In the rows, zero is written as 128.
Rotation paths and how fast each direction turns (degrees per step)
Each turn is a multiple of 5 degrees from 10 to 175, or 0.
Each row of a path follows its step; steps can be skipped.

step 1: [126 131 134 145 127 129 117 122 138 122 117 116 123 143 143 113 125 131
 131 133 135 121 125 119 125 108 137 124 143 133 125 119 133 116 119 122
 138 123]
step 3: [136 134 131 130 123 123 130 118 119 123 129 139 134 131 150 113 133 138
 134 125 137 132 146 124 132 118 141 125 134 129 123 130 122 128 123 129
 105 144]
step 4: [132 129 124 125 123 124 116 115 121 121 118 118 128 146 126 133 137 129
 138 121 137 137 139 148 140 125 138 134 128 116 132 145 128 118 114 136
 129 135]
step 5: [131 127 128 120 116 127 135 134 136 120 118 122 116 137 140 119 119 120
 140 132 146 127 127 144 146 115 126 131 131 119 114 125 117 134 128 119
 134 140]
step 6: [123 137 135 137 125 138 119 141 135 126 129 115 133 140 129 117 126 143
 124 121 134 117 137 140 140 124 139 121 130 129 107 142 129 133 126 119
 133 114]
step 8: [151 129 125 140 122 123 125 126 128 120 126 121 135 132 138 131 113 141
 122 119 131 144 142 123 138 112 134 122 125 144 128 127 130 126 114 133
 136 133]
step 9: [130 131 137 147 115 118 125 119 130 118 116 110 122 131 122 120 129 116
 132 132 134 127 129 126 120 107 130 130 141 125 127 135 125 112 115 130
 136 133]
step 10: [125 116 143 115 133 119 135 125 129 121 122 119 135 132 125 120 127 144
 141 136 139 123 140 128 130 103 139 125 139 135 116 124 130 126 136 121
 131 137]
step 12: [133 120 118 119 122 134 121 115 129 123 122 128 130 135 144 124 127 132
 145 128 140 126 145 133 144 122 129 141 116 123 127 146 132 114 128 141
 129 135]
step 14: [129 147 135 134 119 130 131 129 149 127 125 120 120 144 123 120 138 136
 133 124 134 121 133 142 139 121 137 133 143 126 116 137 142 127 124 130
 138 124]
step 15: [125 131 132 125 119 125 132 123 144 146 124 122 139 129 125 119 105 140
 123 136 135 133 140 145 133 115 130 124 122 131 114 125 124 132 116 120
 130 135]
Directions:
[124 127 122 130 130 129 126 128 128 129 129 131 133 129 129 124 127 128
 127 133 126 124 134 125 127 129 128 125 122 127 123 126 129 128 130 126
 127 125] => 80
[127 132 128 131 127 123 130 128 125 127 130 126 128 125 129 133 125 127
 126 128 126 125 127 130 128 123 126 122 127 133 128 131 127 127 131 128
 132 126] => 40
[126 129 124 133 127 129 123 126 128 130 128 126 128 127 123 127 136 125
 126 125 125 124 129 130 130 127 128 129 131 126 129 129 128 125 126 131
 130 125] => 145
[130 130 135 129 129 126 130 135 126 130 129 128 129 125 124 125 133 128
 133 130 128 127 129 125 129 128 132 126 127 128 126 132 128 130 130 131
 125 127] => 100
[128 132 129 127 130 123 131 127 129 124 127 127 126 130 127 130 132 126
 128 129 128 131 128 127 127 127 130 128 126 121 123 124 127 129 127 128
 136 127] => 80

step 0: [132 129 144 115 137 140 134 120 132 140 144 138 124 130 133 125 128 128
 132 120 124 116 115 128 125 135 118 131 121 137 122 128 123 115 120 114
 115 143]
step 1: [130 137 138 127 136 135 127 123 130 143 114 143 121 128 140 127 138 145
 117 128 125 130 130 130 123 118 115 116 118 134 126 131 123 128 117 124
 148 122]
step 3: [125 117 133 128 120 130 116 144 130 122 126 147 123 136 136 137 125 127
 126 140 142 128 116 131 115 130 134 122 122 142 125 132 126 124 127 136
 140 147]
step 4: [119 119 138 115 128 135 141 137 129 133 144 129 120 117 132 123 126 146
 122 127 144 118 124 132 122 129 128 140 132 140 140 128 128 117 117 119
 124 133]
step 6: [133 129 130 125 135 129 136 124 134 135 127 128 107 112 117 139 143 117
 122 133 130 132 114 128 132 116 126 128 125 148 125 137 127 125 114 138
 126 120]
step 8: [138 116 137 120 131 126 136 132 130 130 122 133 126 119 129 130 136 149
 121 127 142 132 128 120 126 137 138 133 127 139 121 126 129 108 132 133
 109 143]
step 9: [124 128 133 125 113 132 128 120 130 129 131 139 112 135 140 131 134 152
 134 122 133 132 137 143 134 124 115 135 137 133 120 138 131 122 127 144
 132 125]
step 10: [130 124 128 124 132 135 129 125 123 145 129 115 112 121 123 121 125 123
 123 125 124 119 128 120 141 128 127 137 123 150 123 147 134 118 133 145
 137 128]
step 11: [119 109 144 134 127 136 109 129 129 140 129 135 121 142 112 138 139 121
 128 117 129 131 122 128 131 119 119 121 126 133 119 137 127 121 126 123
 126 138]
step 13: [131 124 148 136 124 122 121 102 135 131 131 135 128 123 134 125 123 151
 143 131 129 127 125 134 124 121 134 129 123 129 114 136 124 119 130 134
 133 132]
step 14: [143 119 127 122 125 134 113 129 128 127 128 124 118 115 133 119 128 131
 119 132 136 129 117 119 122 119 111 135 122 134 132 135 125 120 127 152
 142 130]
Directions:
[127 130 123 131 132 127 127 122 131 126 128 131 132 124 128 131 133 129
 129 130 129 129 131 122 128 124 126 128 127 130 125 127 128 127 127 124
 130 132] => 65
[130 130 125 127 130 126 128 132 127 134 128 129 125 121 125 126 129 130
 130 127 127 127 124 125 128 131 127 129 129 128 130 122 130 131 131 132
 129 131] => 175
[128 129 127 128 130 127 129 125 127 129 126 126 125 130 128 127 128 127
 123 129 122 125 126 128 135 126 120 129 127 125 129 128 126 126 122 131
 131 128] => 80
[132 126 124 125 129 132 130 131 132 126 129 136 129 131 128 132 127 125
 133 127 127 131 125 127 130 127 127 130 129 126 128 127 127 125 128 132
 125 124] => 120
[131 125 132 130 130 128 128 126 125 127 129 129 131 128 128 129 133 125
 128 131 123 128 125 128 126 134 130 128 128 126 125 131 126 128 129 132
 125 135] => 135
[132 135 126 130 126 129 129 130 127 127 125 125 125 128 128 132 128 128
 126 123 128 129 132 129 129 131 126 131 127 130 122 127 129 128 127 128
 122 130] => 35

step 0: [126 135 130 126 115 136 121 114 139 118 123 131 122 116 132 138 128 126
 117 116 141 116 126 142 136 136 126 118 134 118 111 126 133 125 125 121
 128 130]
step 1: [122 127 127 137 132 132 122 122 143 142 117 142 126 129 132 122 123 138
 117 129 132 118 135 135 150 120 122 132 124 116 133 140 132 131 128 127
 124 115]
step 2: [134 119 126 129 142 124 124 144 151 146 135 116 120 129 134 123 122 122
 133 132 139 128 132 143 129 130 125 127 127 120 128 127 122 128 143 133
 122 128]
step 3: [132 121 115 140 132 124 131 126 131 119 149 126 130 130 139 129 128 140
 127 139 127 126 138 142 124 122 119 121 133 123 134 119 124 126 130 134
 128 152]
step 6: [116 112 139 130 136 142 113 125 139 133 117 128 128 131 132 138 123 135
 129 127 126 128 142 125 127 125 131 126 127 139 142 125 115 133 128 126
 107 127]
step 7: [132 133 120 133 127 134 124 146 135 133 130 113 128 121 132 137 131 135
 111 131 119 130 143 123 111 137 123 129 129 118 125 118 119 129 128 127
 114 121]
step 8: [134 137 120 136 113 119 134 129 130 126 138 142 122 121 138 130 122 126
 127 122 118 126 143 133 128 139 123 124 127 128 121 127 116 137 121 105
 122 137]
step 10: [122 124 115 122 128 144 121 124 142 145 126 138 131 127 135 124 124 130
 133 127 135 119 135 135 140 127 118 139 123 130 120 123 122 108 121 136
 133 120]
step 11: [136 117 134 127 142 136 114 127 136 122 132 121 115 130 147 138 121 121
 125 136 128 118 128 150 131 134 124 130 135 120 126 130 131 121 126 129
 116 125]
step 13: [132 128 128 121 120 121 128 142 134 133 135 133 114 118 117 122 131 131
 140 116 132 136 136 147 134 123 124 139 137 131 139 127 121 138 136 126
 129 144]
step 15: [124 122 118 126 132 139 113 132 123 125 129 130 122 131 121 140 130 138
 138 136 131 128 132 125 124 128 133 134 116 126 140 123 113 114 114 117
 112 118]
Directions:
[127 127 128 132 131 126 130 127 125 128 129 136 127 131 128 128 121 128
 131 125 128 128 133 127 130 126 130 131 127 132 129 128 123 126 126 127
 127 127] => 160
[125 124 128 129 128 127 126 129 126 125 134 127 125 130 127 129 124 128
 128 127 126 130 129 123 126 130 124 129 132 121 124 127 131 129 126 125
 130 130] => 85
[128 126 128 122 132 134 127 125 133 133 130 127 127 132 129 126 125 131
 131 129 126 131 129 126 126 125 129 126 126 129 129 126 132 127 131 125
 128 124] => 85
[129 128 125 131 125 132 124 129 126 127 124 128 128 123 123 129 125 130
 129 130 125 134 130 126 125 131 131 126 125 131 126 132 128 130 128 128
 125 131] => 40
[126 128 129 129 132 135 128 124 126 128 127 126 129 129 128 130 126 126
 122 124 131 128 126 131 125 129 128 136 127 130 127 128 130 131 126 127
 128 130] => 65
[132 132 125 123 133 128 129 128 123 128 132 131 133 125 127 131 126 126
 125 128 126 130 130 130 129 129 127 125 131 127 129 124 127 133 131 127
 129 129] => 80

step 0: [127 131 139 142 138 118 120 135 125 111 127 133 126 128 134 133 134 113
 117 119 131 136 131 125 133 129 128 130 127 133 119 122 114 136 142 121
 137 137]
step 3: [126 114 132 124 133 123 129 118 136 120 125 122 118 114 127 128 125 118
 114 124 135 127 120 122 131 129 138 119 141 132 123 129 117 146 126 143
 131 121]
step 4: [128 137 137 121 115 124 116 115 127 119 131 133 135 122 113 133 140 115
 118 110 131 132 130 127 125 115 127 140 127 131 127 128 129 134 121 135
 123 127]
step 6: [122 130 134 134 134 125 117 121 133 126 126 127 113 127 128 140 141 123
 107 124 129 138 141 130 140 127 135 135 135 125 123 125 144 123 135 139
 129 122]
step 8: [142 125 136 130 141 118 123 122 131 122 125 133 121 123 123 135 131 115
 117 124 136 134 119 128 138 138 121 127 134 135 118 120 113 138 144 136
 125 130]
step 9: [114 137 143 133 129 123 109 109 132 123 117 129 135 118 132 132 127 116
 118 117 125 127 120 120 124 120 131 128 125 130 124 123 120 123 119 131
 133 128]
step 10: [131 133 138 124 128 135 114 126 118 112 122 133 128 125 125 123 135 118
 129 123 126 145 135 124 121 130 137 126 143 132 119 134 124 139 145 117
 129 123]
step 12: [129 118 134 123 112 128 128 112 122 117 127 124 117 126 114 127 135 115
 121 116 124 129 137 113 130 115 122 134 126 124 118 131 133 139 131 136
 129 131]
step 13: [135 132 132 125 130 132 132 127 142 124 130 125 135 129 119 123 130 123
 107 117 135 139 119 131 135 124 133 126 136 144 114 115 122 142 131 131
 130 133]
step 14: [126 131 145 128 127 120 110 117 130 120 130 132 126 120 132 138 130 120
 118 123 116 132 130 131 145 122 131 135 124 140 129 125 138 125 134 138
 137 119]
step 16: [127 128 132 130 143 124 125 106 131 122 117 131 122 125 117 129 137 120
 120 131 132 135 118 132 140 136 134 128 134 122 129 133 128 131 149 135
 120 131]
Directions:
[127 132 131 131 131 126 127 128 127 129 124 133 129 128 129 133 126 128
 131 133 131 127 125 125 130 130 125 126 129 126 126 125 129 124 132 128
 130 134] => 45
[128 126 132 130 127 127 127 131 130 131 124 127 130 124 128 124 124 132
 130 132 129 128 133 131 128 126 126 131 127 125 131 124 128 132 129 129
 123 130] => 0
[131 126 127 134 132 133 128 128 124 128 129 124 129 130 125 128 127 132
 128 125 128 123 131 129 133 126 129 129 129 127 121 129 129 127 127 128
 129 131] => 65
[135 127 130 127 127 128 128 129 126 125 127 132 121 124 127 131 129 127
 129 125 129 128 130 134 127 127 126 132 126 128 129 132 130 125 132 126
 126 129] => 175
[125 123 129 131 127 124 127 128 128 129 127 126 124 125 134 133 128 125
 125 129 129 125 133 125 126 126 127 129 127 126 127 128 129 126 124 130
 133 126] => 130

step 0: [122 131 113 133 129 139 135 119 138 139 123 127 117 145 140 114 127 140
 114 129 129 131 127 133 132 129 133 134 132 141 121 118 129 128 127 128
 126 136]
step 2: [129 124 123 134 120 141 131 121 124 110 121 130 110 126 131 131 129 128
 144 141 122 125 140 132 137 133 123 121 122 123 138 141 124 134 128 131
 137 129]
step 5: [118 129 123 128 129 118 118 111 124 127 112 128 128 120 131 123 134 121
 123 118 119 137 130 128 113 118 124 143 128 125 133 124 135 112 127 122
 127 136]
step 6: [116 117 136 127 127 124 135 129 133 118 134 133 130 129 125 116 142 121
 136 117 140 133 110 141 136 124 118 123 133 130 131 118 133 126 116 124
 131 132]
step 7: [120 144 123 125 128 129 122 131 134 124 128 133 125 144 134 129 137 128
 144 126 133 136 120 121 126 140 142 118 132 135 126 129 128 128 141 137
 139 142]
step 8: [133 124 118 131 140 136 130 135 124 120 137 137 128 140 124 142 131 136
 115 126 132 117 128 133 124 130 152 125 120 120 137 124 138 125 127 118
 135 125]
step 9: [134 132 125 127 123 124 133 132 122 133 132 126 130 136 130 143 128 139
 128 124 124 119 138 150 131 129 112 127 131 133 140 149 131 125 138 128
 120 132]
step 10: [140 121 135 134 134 122 124 140 127 126 132 141 130 122 132 113 123 135
 139 127 134 129 150 126 121 125 118 142 121 117 120 131 127 120 133 131
 129 131]
step 12: [130 143 119 119 127 125 128 132 116 135 121 131 132 125 121 120 140 114
 133 138 133 129 122 122 122 112 138 137 145 127 128 130 121 136 126 117
 122 129]
step 13: [115 114 121 130 119 142 135 141 133 132 122 123 119 122 134 131 132 115
 132 122 132 133 120 133 122 141 133 135 121 129 130 127 126 133 129 107
 120 130]
step 15: [129 114 134 128 126 124 130 131 129 117 130 131 146 129 141 123 123 138
 125 134 113 126 125 129 143 130 143 125 132 111 133 129 124 133 142 130
 133 131]
Directions:
[127 127 125 124 121 130 128 132 128 128 129 128 128 129 127 130 125 133
 130 128 126 129 132 130 133 129 134 125 127 126 130 129 132 127 125 131
 130 130] => 55
[122 130 126 126 129 129 134 130 128 128 123 127 126 129 125 128 128 125
 126 131 134 132 126 132 126 126 129 128 127 126 123 127 127 129 126 130
 131 132] => 60
[127 132 129 128 130 130 132 128 130 129 132 129 132 131 126 126 132 129
 123 128 129 125 130 130 128 133 127 129 127 130 131 126 131 124 133 132
 134 127] => 40
[128 128 123 129 126 124 127 129 128 125 128 129 128 126 128 125 130 132
 123 126 128 132 130 127 127 130 124 127 137 128 125 124 127 127 126 129
 129 127] => 65
[126 126 128 125 128 133 130 123 125 131 130 129 129 125 125 127 125 129
 133 127 130 127 127 127 128 125 127 132 133 129 125 122 132 124 131 130
 125 130] => 60
[129 124 133 128 127 128 130 131 126 126 127 134 132 123 126 125 130 131
 126 128 131 125 126 129 126 128 132 127 126 125 126 126 131 132 126 125
 128 124] => 160
[128 130 132 133 130 127 126 128 128 131 128 122 128 131 124 131 130 131
 129 129 128 129 128 130 133 129 127 130 132 127 125 127 133 128 124 122
 130 127] => 135

step 0: [117 136 131 129 123 142 143 120 130 117 129 123 129 127 113 119 117 123
 121 121 130 122 128 130 118 120 135 126 138 108 115 135 133 131 129 126
 125 125]
step 1: [138 129 126 128 128 128 136 131 119 134 129 131 124 125 130 124 124 140
 128 131 113 124 126 126 119 122 133 136 156 124 114 119 134 119 122 127
 124 114]
step 4: [139 140 118 143 129 128 141 126 122 129 124 130 133 115 133 134 119 122
 131 121 116 127 126 117 122 116 137 143 137 127 127 120 133 125 132 139
 119 123]
step 6: [119 129 137 125 130 129 129 120 130 132 133 121 121 136 126 122 104 123
 126 124 129 121 123 128 121 120 127 122 151 121 119 132 139 128 113 121
 131 125]
step 8: [122 126 104 142 121 124 134 117 125 121 127 122 127 135 123 125 131 125
 127 116 123 134 139 147 133 130 136 134 133 122 126 130 123 138 120 135
 124 122]
step 9: [130 139 124 133 133 147 130 117 128 121 127 122 121 124 125 123 111 120
 132 110 132 132 126 125 132 114 123 132 141 133 117 131 132 127 119 129
 126 117]
step 10: [129 133 125 121 133 128 136 122 119 127 127 131 138 117 121 133 118 142
 124 127 114 129 130 126 120 106 132 135 147 127 132 128 133 130 140 129
 122 132]
step 12: [130 134 129 130 133 125 142 129 134 128 131 127 114 133 132 120 115 125
 122 116 130 128 137 125 121 129 127 135 139 126 105 132 140 119 114 139
 133 122]
step 14: [119 131 110 134 125 131 128 110 135 125 130 124 122 127 136 131 127 122
 139 120 121 127 125 135 125 119 136 130 143 120 141 130 124 132 120 123
 115 114]
step 15: [126 136 126 125 133 131 130 112 128 132 127 133 123 115 136 121 102 124
 127 117 130 128 132 122 123 123 136 133 134 127 123 133 151 131 129 135
 127 129]
step 16: [125 123 125 132 124 115 143 127 111 128 131 121 143 129 121 120 116 126
 117 130 119 121 133 126 125 112 137 137 140 122 124 117 131 133 125 129
 129 138]
Directions:
[130 127 127 128 126 128 132 129 123 126 129 125 127 126 126 132 124 125
 128 130 130 124 131 123 124 126 127 127 127 127 130 133 130 126 132 123
 131 131] => 65
[131 127 124 127 128 128 132 128 128 135 133 129 133 128 130 128 127 129
 125 129 125 125 131 129 127 128 125 129 127 132 128 126 122 132 132 128
 127 129] => 125
[133 130 126 126 131 127 129 130 132 130 128 129 124 127 131 133 125 130
 131 126 132 127 124 124 128 129 124 135 129 130 129 126 130 126 127 129
 130 124] => 135
[129 125 130 120 129 127 123 125 124 129 130 129 128 127 131 126 126 131
 127 131 127 124 128 131 128 127 129 127 130 128 132 129 134 129 127 126
 129 125] => 80
[124 128 130 125 122 131 125 132 126 127 129 130 124 127 129 133 127 128
 126 132 126 129 128 125 130 130 122 128 122 128 129 125 127 131 126 130
 126 128] => 0
[127 127 128 127 129 128 128 128 125 127 128 127 128 133 126 124 127 131
 132 131 129 131 130 124 131 124 123 128 132 135 129 128 124 125 124 125
 126 128] => 95
[127 127 127 134 127 126 126 127 125 133 125 127 131 131 126 129 121 125
 130 129 130 128 123 128 131 131 128 128 129 129 132 127 131 133 127 129
 129 130] => 35
[127 128 123 129 128 128 128 127 128 131 130 127 124 128 130 127 126 129
 134 129 123 134 131 130 132 134 129 129 126 125 130 128 129 125 130 124
 131 127] => 115
